The rows of R fall into 3 groups and each row is roughly a mix of its group's hidden directions.
R (74 x 10):
[[ -3  -1   6 -20   0  -6  -4  15 -21  13]
 [  7   5 -30  11  -3  15  -5  -4   1   0]
 [  7 -10  10  -6  -5 -14 -23  -3   7  17]
 [ 22 -10  -4 -13   2   4 -10 -19 -10  -3]
 [ 24   1 -11  -9   6  11  14   0 -12  -9]
 [-15  -8  10   4  -5 -13 -23  -7  11   6]
 [-16   9 -30  -4   5   6  -4  -6  -1   2]
 [-20  11  -3  13  -7   0   3  12  13  17]
 [ 20  20  -7  -5  -5   1   9  -3  17  -9]
 [ 10 -12  30   1  -7 -10   4   0  -1   1]
 [  9 -15   9 -13   2 -13  -4  -3   0  25]
 [ -1  -8 -18 -13  -4   7  -6  15   8  20]
 [  6 -10  25  -8   7 -15   2   0  12   9]
 [-11  16 -15  11   4  10   3  -2   9 -21]
 [  4   1  -6   1   9  11  23  14 -17  -7]
 [-31  -9   3  14   3  -1  -1  10  -3   2]
 [-17   6  17   6  -8 -14  -7   4  11  15]
 [ -8  14  18  10   7   9  14 -12  -4 -14]
 [ -4   2  -5  -9  21 -21 -11   2  -9 -11]
 [-15  14   4  -6  12 -17 -13  15  -7   3]
 [ -5  -1 -13 -11  -3   1  -7  22   3  22]
 [ -1  -9  12  -2  -5 -17 -23   0  11  12]
 [ 21  -1  -5  -6  -3   8  -7  17 -17  13]
 [ 12 -19  -1  -4   4  -3 -12   9 -12  21]
 [  7 -12  16 -15   1 -12  -3   5  -8  20]
 [ -7  -3   4   4  -1   3 -13 -27  16 -11]
 [-17 -17  -4   5  -1   6 -17 -14  -9  11]
 [ 11  -4   9  -8  -6 -15 -23 -10  12   6]
 [  7  -6   1   7 -22  20   8  -2  10  13]
 [ 19   5   6  -6  -2  -4   8  15  -6  23]
 [ -6   9 -15   4 -11  13  -1   7 -24  -9]
 [ -5  15  20  10  -1 -19  -6   6 -11  -5]
 [  6  11  20  13  -2 -13   9   3 -17 -10]
 [ -6  -9  13  -1  -6 -13 -21  -4   5  19]
 [-19   7  -5 -11  21  -7 -15  -6   5  -7]
 [  5  -1  21  -8  -2 -20 -14  -6   9  -9]
 [ -9  14 -28   5   7  11  -2  -2   7  -8]
 [-11  16  17   9 -14   1  -1  14  -2  14]
 [  6 -12 -15  -7 -14   1  -9  13   8  20]
 [ -4   0  -9 -10   4 -20 -19  17  -3  10]
 [  6   4 -28  -6   8   8  -9   3   2  16]
 [ 10 -16 -19 -11  15  -9  -4  -8  -1 -11]
 [  6  -6  -2  24 -15   6   4 -16   2 -12]
 [  3  -4  -9  -7   0 -22 -16  18  -6   9]
 [  4   9 -29  -2  11  10  -6   1  10   7]
 [ -6  12  17  12 -16  16  10   4   3  10]
 [ 13 -16 -14  -4 -17   2  -4  10   5  17]
 [ -6 -11  26   2 -14 -11   6  -5 -13  -4]
 [  0   1  16  -6 -10 -11 -17 -15   5  18]
 [  2   1  29   2  -5  -3   7  11  -5 -16]
 [  0  13  -8  -9   1  10  -3  22 -20  -4]
 [ -8   1  15   0  -9 -16 -18  -5  14  13]
 [  0 -14 -25 -17   9   7  -5   0  10   6]
 [-26 -17   8   7   6   0  -6  -1 -13  -8]
 [ 23 -19   1  -9   8  -9 -11  10  -7  -1]
 [ -3 -10  20 -13  -6 -12   0   6 -18  11]
 [ 21  -9   5 -11  -1  -6 -11  -1  -9  21]
 [-13   4  -6  -8  -4  -7 -20  15   8  18]
 [ 22  -1  11 -13   5  -4  11   7 -18   4]
 [ 14 -17  10  -9  -3  -9  -4  -1  -5  24]
 [  4   8 -14   1   5  18  22   1 -11 -10]
 [ -1  -5   4 -22   7 -10  -5   8  -8  22]
 [ 11 -12   9 -15   5 -10  -5   5  -1  24]
 [ 16 -12  -7   0   9   7  17 -13  -6 -16]
 [  8 -13  11 -10  -1  -5 -15 -12 -14  18]
 [-15   3  -3   6   3   2   4  -7   9 -30]
 [ 10 -11  11  -7  -4 -13 -20  -2   0  20]
 [  9   8 -17   2   5  16  22   8  -7  -7]
 [  0   4  -1  -6  15 -25  -8  12 -15  -6]
 [-14  18  13   1   8 -16  -8  13  -9   1]
 [-21   9   1  13  -8  -6  -3  10  19   9]
 [ 15 -10  28  -5  -4  -7   2  10  -6   5]
 [ 14   3 -10 -15  10   4  -8  18  -5  18]
 [  4  -5  -7  -3 -14 -13 -15  19   0  18]]

One row of each group comes first, with its name. Which group is each row after those in?
[ 28  -2  -4 -15  -1   1  -8 -16  -1  -3] -> (3)
[ 12 -12  25  -7  -7  -8   0   8 -12   9] -> (26)
[-10   7  14  10  -2  14   2 -22  11 -10] -> (119)

[-11   3   9   5  -9 -14 -17   1  21  11] -> (3)
[  3  16 -15   5   1  11  21  10   6 -10] -> (3)
[  3 -18  16  10 -12 -10   4 -19   2   3] -> (26)
[ 17 -11   0   9 -24  10   8   3   2  11] -> (119)
[ -4 -10 -16  -9   3  20  -1 -14  18   2] -> (119)
[ 15  -8   1   6   2  10  20 -15  -5 -16] -> (119)
